Named moves (each a turn or a mirror), then the moves between two rows, first move first; the first pair answered:
k497:
[ 13.0  -9.3  -9.5  -8.6  12.0  -3.4  -6.9  13.8  26.7  -6.5  -5.6 -35.2
  -0.7  17.6  22.1 -22.9 -11.1] |-> [ 12.9  -7.2  -8.0 -10.6  11.9  -0.4  -8.1  19.0  26.0  -9.4  -4.9 -34.3
  -9.0  19.5  20.3 -23.5 -16.3]
[  6.4 -24.8 -23.4  21.1   8.9  -0.7   2.4  -0.6   2.7 -13.2 -10.0   7.1
   8.6   2.0 -20.4  12.4 -13.2] |-> [  0.2 -13.5 -16.2  10.1   0.4  -0.5  -4.8  19.5  -1.4  -4.5  -8.0   3.7
 -11.5   0.5 -34.1   4.0 -13.7]
[  1.9  -4.7   4.1   3.0  -3.3 -16.6   4.6  12.7  -3.3  28.7  -1.0  -3.6
 -36.1  -2.9   4.8  13.8   5.6] |-> [ 11.5 -17.9  -7.0  17.2   9.8 -16.9   7.8 -12.7   4.7  16.4  -1.2   3.3
 -12.8   1.0  24.4  22.7  12.6]
k709:
[-10.5  -7.6 -17.5  -0.7   6.2  -3.2  -6.1 -19.3 -10.6  -1.3  21.7  39.7
  -5.5 -14.1  -5.4 -11.1  -7.7] |-> [ -0.2 -13.8 -13.5   7.9   0.4  -0.1   7.3   5.0  16.4   9.8  13.6   8.8
 -35.3  -0.8 -20.5  -3.6 -20.6]
[  3.8   9.6  24.4 -12.1 -23.0   7.4 -10.2  12.4  -0.1  -2.1 -18.3 -20.5
   0.8 -13.6   2.5   5.6   0.4] |-> [ -6.4  12.1  25.4 -19.2 -21.2   5.5 -14.0   3.8 -12.7  -4.0 -11.5 -13.5
  11.5 -12.6   6.6   2.2   7.6]
[ -6.8 -24.7  21.9   7.7  -6.8   1.6  31.7 -10.7 -13.2 -17.4 -30.6 -25.4
  36.5 -15.1  10.0  45.2  34.1] |-> [-19.5 -11.6   6.4  -7.6  11.5  12.9 -39.4 -14.8   8.1 -15.0 -10.3 -15.5
  69.7   3.6  -4.2 -25.1 -16.9]
k625:
[ 18.8  -8.8 -12.8  15.3  13.3   1.2 -10.1 -21.7  26.6  -3.1 -12.4   4.9
   6.4   2.9  12.6  -1.9  -0.7] |-> [ 19.2  -8.3  -9.6  14.7  15.2   4.5  -2.0 -17.8  20.5  -6.5 -13.4   2.0
  15.9   3.6  23.2   6.8   6.3]
[  8.6  -9.0   4.8  -0.6  -4.6   3.2  11.0  17.7  -5.9   5.7  -1.2  -9.2
  -9.6  -4.8 -10.6  -0.1   2.8] |-> [  3.2  -7.9   7.9   1.1  -4.4   5.0   9.1  16.6 -19.0   1.4   0.3  -3.7
   1.3 -10.9  -8.0   1.2  10.5]
[  4.8  16.4  13.1  -3.5  -4.0   5.2  -6.2   5.3 -37.2   5.3  16.7  20.5
 -12.2  -4.1 -12.2 -33.3   4.6] |-> [ 21.5   3.4   9.1   0.7  -5.3   6.7  -0.5   8.2 -16.7  12.6  12.6   9.8
 -38.3   7.8 -14.5 -34.3  -7.4]
[ 15.2  33.6  22.7 -18.2 -12.2   2.2   7.1  -1.5 -17.3  15.9   0.6  11.0
  10.6   4.3  10.5  -0.6  11.9] |-> [ 17.5  41.6   8.4 -16.7 -11.7   0.0 -13.5  -2.0 -12.3  17.3   7.9  24.5
   6.0   8.4  -4.4 -17.8  -0.2]
Now pairs of rows:
Between the rows of a pair lie 2 to 3 moves.
[ -1.1 -34.3  -8.5  19.4   6.0 -14.7  22.4 -33.8 -23.5 -19.2 -13.5  18.4
  18.2 -10.0  18.4  28.8  13.0] |-> [  6.4 -27.3 -38.8  20.6   9.5 -22.4 -16.5 -27.2  -7.7 -16.1  -4.3  34.7
 -14.6   1.9 -13.8 -12.4 -29.3]	k625 then k625
[ 17.0 -27.4  -0.2  -3.0  -2.5   7.2   7.4  18.5  -7.8  13.4   7.2 -26.6
 -35.3   3.1 -25.0  19.4  -3.5] |-> [ 10.3 -28.1 -14.8   4.2  16.1  10.1 -16.6 -31.6 -22.1  -8.4  19.1  13.7
  29.2  -1.3  -1.5   8.6  10.6]	k497 then k709
[ 11.2 -30.8  -3.4  25.4   8.5 -22.5   4.9  -7.0  -5.3   1.7 -16.4 -17.8
 -17.5  13.7  -4.3  17.0  -7.1] |-> [ -9.0 -12.1  -4.3  13.5  16.3 -16.1 -26.1 -18.8  -8.9  -0.2  -6.7  -4.4
  26.6  11.8   0.5 -10.8 -18.7]	k625 then k709
[ 15.4 -15.9 -18.2  10.8  -5.1   9.2  -4.3   2.8  27.2  14.4 -20.1  -7.6
  -3.4   3.7 -26.8  -0.6 -14.9] |-> [ -7.3  -9.3  15.9  -5.9 -16.3  12.5  12.6  16.1  -6.5  14.3 -25.9  -8.2
  22.1 -18.1  -9.7  20.2  18.2]	k625 then k497 then k625
[ -8.2 -16.9 -13.6  16.8  -0.3   4.1   4.3 -43.1  -5.0 -18.8  -4.3   9.5
  39.0 -19.4   3.7  13.8  37.6] |-> [-15.2 -14.1  -9.3   1.2 -11.7   8.5 -28.9  12.4  35.0   9.9 -10.2 -25.5
  -9.4   7.4 -30.3 -28.5 -18.5]	k709 then k497
[  2.8 -22.2  35.5 -14.1 -18.5  19.3  30.9   9.0  39.9  -2.4  -5.6 -37.6
 -22.9   3.0  -8.9  10.0   0.5] |-> [  3.8 -12.1  10.9 -12.1 -18.8   5.5  27.8  10.1  32.2   0.7   0.7 -14.4
 -54.4  -2.5 -32.1   4.4  -9.1]	k709 then k625 then k709
[ 26.6  -3.0 -24.5  12.9  24.7  -2.9   3.7  -9.8  28.4   0.0  15.3   6.6
 -12.5   8.8  10.5  -9.2  -9.3] |-> [ 10.5   4.2  -1.4   2.7  19.1   0.7  11.2 -16.2  -2.6 -10.1  12.3  11.7
  24.9  -7.8  31.4   6.1  20.6]	k625 then k625
[  1.2  13.7   2.8  -9.8  25.0  25.8   8.5   5.0 -13.1  -2.3 -19.2  11.8
  43.8   2.0  44.5  11.4  21.9] |-> [ -2.0  18.1  -6.3  -8.0  21.9  10.5  19.0  -0.8 -44.4  -2.9 -19.1  37.6
  18.6 -11.0  27.0  13.3  27.5]	k625 then k709 then k709
[ -4.3  -2.4  14.4   0.3 -11.5   1.2  15.1  26.0   8.2   9.9 -12.1 -26.3
 -16.0   0.8 -16.3  17.2   7.5] |-> [ -6.8  -7.5  13.1   3.1  -3.0   0.0  14.1  -3.5  -8.6  -6.6 -12.5 -12.6
  26.0  -5.7   5.9  20.6  23.6]	k625 then k497
[ 6.3  4.0  9.1 -5.9  2.3  4.9 -7.9 12.6 23.2 17.0  2.0  0.7 -3.0  9.6
  5.6 -9.7 -9.2] |-> [17.7 -7.2 13.3  3.2  8.5 -0.3 18.4  1.4 13.8  2.2 -1.8 -0.6  2.2  2.6
 22.0 16.8 14.2]	k497 then k709
[  0.3  -1.4   4.6 -17.6   3.0 -24.0 -12.6 -12.0  -7.7   3.1  13.3  10.6
  27.5   0.7   5.6  11.4   4.0] |-> [  7.3 -13.0  -5.0  -9.0  14.6 -17.9 -16.9 -19.0  13.4  -0.4  17.6   3.0
  17.4  10.2   3.5   7.4  -9.9]	k497 then k625 then k497
[ 19.5 -11.5 -44.0  10.6  12.5   5.8 -19.4 -21.4  28.2 -27.1  -1.1  17.7
 -11.5   7.8 -18.7 -27.6  -7.4] |-> [ 17.4  -9.9 -20.8   0.1 -16.4  -1.5  18.1  13.1   4.4 -14.0 -12.5   5.4
 -52.9 -12.8 -29.9   2.0  14.3]	k709 then k497
[ 26.6 -27.0 -20.3  18.4  22.9 -16.3   3.9 -36.3  -5.5  -6.0  22.8   1.3
 -20.8  -5.6  -5.5  -9.4  -5.9] |-> [ 31.8 -31.9 -12.8  23.4  22.5 -11.3  11.9 -19.6  13.1  -7.8  11.0 -18.8
 -28.7  -1.9   5.8  -5.4 -11.1]	k625 then k709 then k709
